In the rows, zero is written as 128.
The same turns and mirrors carry the whole set onto itself and the rows of a family onto each other. Which other rows belong to the same family as each row named below? List them in the order they appear above.
These 15 rows form 3 families of 5 rows each.
z_321: [126 149 140 142 114 145  64 102 122 128 131]
z_168: [148 103 151 126 126 136 141 158 137 124 111]
z_282: [114 150 103 120  96 130 145 102 135 108 163]
z_409: [106 145 104  87  93 140 138 126 148 110 161]
z_298: [112 140 111 125  86 132 141 116 153  94 168]
z_735: [155 103 144 134 130 133 148 145 126 127 110]
z_815: [115 149 137 114 116 149  61 121 122 138 125]
z_773: [151 105 142 124 132 138 148 147 125 134 107]
z_904: [109 141 111 104  87 139 134 131 160  96 167]
z_597: [150 103 150 136 126 134 145 149 136 122 110]
z_789: [110 151 100  97  99 139 145 109 132 116 160]
z_427: [120 153 134 123 119 148  65 105 117 136 128]
z_415: [146 105 143 118 131 137 143 158 129 129 105]
z_704: [123 146 141 138 108 144  58 115 136 120 134]
z_408: [115 145 142 121 107 149  55 126 138 123 128]

Same family as z_735: z_168, z_773, z_597, z_415
Same family as z_789: z_282, z_409, z_298, z_904

The same turns and mirrors carry the whole set onto itself and the rows of a family onto each other. Which other rows belong to the same family as each row named below? List them in the order they appear above.
These 32 rows form 8 families of 4 rows each.
z_575: [129 147  86 146 103 154 152 132 177 121 123 113 144 135 122 100 160]
z_795: [121  84 166 118 144 148 120 111 125  97 163 109 107 147 116  74 157]
z_570: [142 131 117 134  72 121 149  91 137 130 120 123 152 125 163 113 141]
z_609: [117  86 160 107 132 143 150 102 105 126 162  63 136 154 121  96 176]
z_635: [132  86 143  98 133 139 138 118  99 130 150  62 144 161 130  89 176]
z_561: [112 115 169 140 152 144 106 109 118 106 153 107 113 140 108  69 170]
z_632: [144 147 120 143  87 130 140  90 149 118 120 126 161 121 165 109 141]
z_679: [149 143 106 147  90 120 143  98 143 116 130 104 168 101 156 112 149]
z_526: [132 134 104 144  97 142 162 111 186  98 120 104 148 123 105 100 176]
z_710: [116 104 177 113 133 160 121 112 117  97 169 105 112 136 110  82 159]
z_232: [143 120 121 141  85 131 151  96 131 111 112 109 162  97 166 105 141]
z_229: [117  87 160 118 133 140 131 112 104 141 154  63 135 145 118  76 181]
z_973: [105  96 167 131 138 144 109 108 109 112 165 114 108 136 122  73 168]
z_692: [120  68 142 123 126 130 138 115 103 137 154  77 134 173 125  88 159]
z_442: [139 140  92 137 114 138 171 120 173  96 120 111 160 150 116  97 171]
z_272: [111 110 162 128 138 155 106 126 122 115 166 119 107 141 127  63 155]
z_906: [129 111 168 118 135 143 106 103 127  89 176 112 116 139 112  72 171]
z_149: [134 146  90 148 114 140 165 126 176 120 119 117 145 123 119  96 152]
z_528: [136 137 115 157  78 119 154  91 148 126 120 112 142 119 172  95 149]
z_880: [124 105 180 119 140 156 130  98 125 101 164 125 108 132 125  71 155]
z_373: [141 144  98 131  91 140 157 110 174  98 109 122 147 137 126 105 168]
z_957: [114  85 140 121 145 130 149 104 118 147 163  70 133 170 137  79 176]
z_812: [115  89 142 113 123 147 151 119 113 142 162  49 129 150 121  90 174]
z_55: [140 137 112 155  94 124 151  78 144 128 130 121 154 118 176 100 150]
z_9: [112  78 154 120 146 141 139 116 121 136 153  68 137 170 118  83 162]
z_910: [139 136 116 148  84 121 154  89 132  96 125 111 173 113 159 110 153]
z_306: [133 146  80 140 102 136 156 116 170 116 125 109 148 130 123 121 171]
z_6: [134 160 101 142 119 136 152 113 180 113 122 106 141 121 114 117 165]
z_627: [124 117 162 123 148 153 114 116 113 121 163 119 110 146 117  58 163]
z_143: [131 145  99 142  94 143 159 123 165  85 118 110 163 132 115 108 165]
z_725: [140 142 115 152  78 122 134  99 123 105 134 111 160 107 169  95 148]
z_333: [126  88 141 122 134 130 138 110 111 140 170  64 120 174 135  81 168]

Same family as z_149: z_528, z_627, z_333
Same family as z_957: z_575, z_272, z_55
Same family as z_679: z_795, z_229, z_373
Same family as z_910: z_609, z_710, z_143
Same family as z_632: z_973, z_9, z_306

The same turns and mirrors carry the whole set onto itself and the rows of a family onto each other. Which other rows belong to the same family as each row named below? List them in the order they appear above.
These 32 rows form 4 families of 8 rows each.
z_624: [128 121  94  93 105 108 122 134  82 110]
z_920: [133  94 133  90  81 135  90 106 103 158]
z_979: [106  87 146  27  87 102 127  91 106 168]
z_646: [122  85 160  90  98  94 103 114 100 160]
z_381: [126  71 120  51 110 138 126  83  86 108]
z_384: [123  91 151  58 135 136 147 115 105 123]
z_599: [ 89  67 116  55 103  75 131 134  86 123]
z_956: [116 145 115  43  95 118 103  93 117 126]
z_959: [117  64 127  77  98  92 145 131  69 153]
z_44: [137  84 132  15  82 109 123 102 109 167]
z_148: [ 95  82 135  33 100 112 107  95 138 146]
z_701: [129  68 119  39 103 106 134  75 120 144]
z_252: [146 129 113  59 115 117 100 110 136 120]
z_578: [120 120 130  58  77  90 110 160 115 155]
z_833: [108  86 120  90 116 144 138 108  88 119]
z_582: [113  98 116  19 105  89 146 136  98 106]
z_934: [109 103 108  37 107  94 167 122 115 119]
z_343: [108 131 123  75 100 111 107 159  76 134]
z_557: [129  93 155  64 114 111  74 108  83 138]
z_572: [135  96 138  61 122 127 137  80  80 118]
z_110: [112  93  88  42 103 117 149 145 127 136]
z_116: [114 116  81  25 104 121 136 120  97 117]
z_299: [148 104 108  74 119 117 117 157  73 129]
z_145: [118  95  93  48  83  92  78 138 105 152]
z_293: [132  53 132  75  96  79 126 129  90 137]
z_198: [113 140 118  34  91 146 110 115 111 126]
z_909: [148 134 125  60 100 141 110 100 109 154]
z_402: [125 103 133  82  86 117  83 103  73 160]
z_684: [ 99 114 102  59  71  82 111 143 109 160]
z_899: [129 114 121  25  87  73 101 127 109 159]
z_622: [ 97  57 131  47 103 112 123 142  75 154]
z_612: [109 107 117  92 105 116 114 140  92  96]

Same family as z_110: z_384, z_148, z_252, z_557, z_299, z_145, z_622
Same family as z_44: z_920, z_381, z_578, z_582, z_293, z_198, z_612
Same family as z_684: z_624, z_979, z_956, z_959, z_934, z_572, z_402

